grid =
[[4137 7411 1972 5469 3204 4620 3415 1711 4818]
 [6062 5710 4396 4259 6189 6522 2713 5647 4290]
 [5178 7109 5451 7566 7615 7052 6920 4861 6623]
 [5039 4039 3241 5348 6156 2427 2231 5925 6539]
 [3704 7842 5446 3084 6580 6607 7538 6718 2399]
 [4980 6264 3463 8003 3430 3631 1674 1774 5930]
 [5449 3443 3061 6622 6695 2221 2874 6716 4564]
 [6659 2667 2439 2511 7336 6682 5900 3777 5795]
 [7827 5967 7416 4331 3407 2045 6934 2088 5150]]
Rows and columns are counted from 0.
(0, 0)	4137
(1, 0)	6062
(8, 5)	2045
(3, 3)	5348
(2, 5)	7052
(6, 8)	4564
(6, 1)	3443
(8, 8)	5150
(2, 7)	4861
(5, 1)	6264
(0, 2)	1972
(1, 5)	6522
(3, 8)	6539
(2, 1)	7109
(4, 7)	6718
(5, 0)	4980
(0, 5)	4620
(3, 4)	6156
(5, 5)	3631
(1, 1)	5710
(4, 0)	3704
(7, 1)	2667
(3, 7)	5925
(5, 8)	5930
(6, 0)	5449
(6, 5)	2221
(0, 3)	5469
(8, 3)	4331
(3, 1)	4039
(1, 3)	4259
(7, 0)	6659
(7, 6)	5900

M =
array([[  3,  11,   7,  -9,  10],
       [  3,   3,  -5,   4,   6],
       [ -2,  -1,   5,   8,  -7],
       [ -6,  13,   3,  -8,  17],
       [ -6,   9,  -3,  21,  -4],
       [-10,   4,  -1,  -9,  10],
       [-34, -28,  20,  17, -15],
       [  1,  -1,  11,  10,  -5],
       [ 22,   7, -15,  -1,  14],
       [ 10,  -9,  13,  -5,   4],
       [-14,   5, -10,  15,  -1],
       [ 11, -14,   9,  -5,   3],
       [ -2,  12, -21,   2,   0],
       [-24, -15,  12,   1, -16],
       [ -4,   2,   5,  13, -12],
       [  0, -18,  21,  21,  -7]])
Indices start at 0.
(0, 0) = 3
(7, 3) = 10
(9, 3) = -5
(1, 0) = 3
(2, 1) = -1
(10, 3) = 15
(1, 3) = 4
(11, 2) = 9
(3, 3) = -8
(5, 0) = -10
(8, 0) = 22
(9, 0) = 10
(7, 2) = 11
(12, 3) = 2
(6, 3) = 17
(11, 4) = 3
(8, 4) = 14
(5, 3) = -9
(2, 0) = -2
(9, 4) = 4
(4, 4) = -4
(15, 0) = 0
(6, 4) = -15
(13, 2) = 12
(0, 2) = 7
(12, 0) = -2
(5, 2) = -1
(4, 1) = 9
(9, 2) = 13
(1, 1) = 3
(8, 2) = -15
(9, 1) = -9
(3, 1) = 13

W =
[[3268 4652 5824 5530 1975 5452 5798 4814 5368 4753]
 [4642 6836 3508 3577 6721 6620 2701 6396 5148 9046]
 [4550 4895 3516 4002 8459 6367 3314 7032 6542 7565]
 [4666 6600 1333 2952 9212 4169 4284 3222 6154 4966]
 [3733 7402 2584 4031 8056 2102 3227 4811 5817 4355]
 [4958 7046 1166 4442 9540 4107 4184 4237 7038 4738]
 [3779 6565 4867 6642 6327 4279 6298 5722 5220 3938]
 [5915 6395 5694 5258 7995 4647 6934 4786 5993 4533]
 [4326 8071 4811 5833 7324 6877 1651 6010 5428 7034]]
W[0, 0] = 3268
W[-9, -5] = 5452
W[6, 8] = 5220
W[-9, -9] = 4652
W[:, 6] = [5798, 2701, 3314, 4284, 3227, 4184, 6298, 6934, 1651]
W[7, 3] = 5258
W[5] = [4958, 7046, 1166, 4442, 9540, 4107, 4184, 4237, 7038, 4738]
W[-6, 1] = 6600
W[1, 1] = 6836
W[:, -3] = [4814, 6396, 7032, 3222, 4811, 4237, 5722, 4786, 6010]
W[-6, 6] = 4284
W[-6, -8] = 1333
W[7] = [5915, 6395, 5694, 5258, 7995, 4647, 6934, 4786, 5993, 4533]
W[-2, 5] = 4647
W[-1, 2] = 4811
W[0, -6] = 1975
W[5, 5] = 4107
W[0, 2] = 5824
W[-6, 3] = 2952
W[-6, 5] = 4169
W[7, 4] = 7995
W[-6, 7] = 3222
W[:, -6] = [1975, 6721, 8459, 9212, 8056, 9540, 6327, 7995, 7324]
W[:, -7] = [5530, 3577, 4002, 2952, 4031, 4442, 6642, 5258, 5833]
W[8, -7] = 5833
W[7, -9] = 6395
W[-7, -10] = 4550
W[-5] = [3733, 7402, 2584, 4031, 8056, 2102, 3227, 4811, 5817, 4355]
W[-1] = [4326, 8071, 4811, 5833, 7324, 6877, 1651, 6010, 5428, 7034]
W[4, 8] = 5817
W[-5, 2] = 2584
W[-6] = [4666, 6600, 1333, 2952, 9212, 4169, 4284, 3222, 6154, 4966]
W[:, 5] = [5452, 6620, 6367, 4169, 2102, 4107, 4279, 4647, 6877]
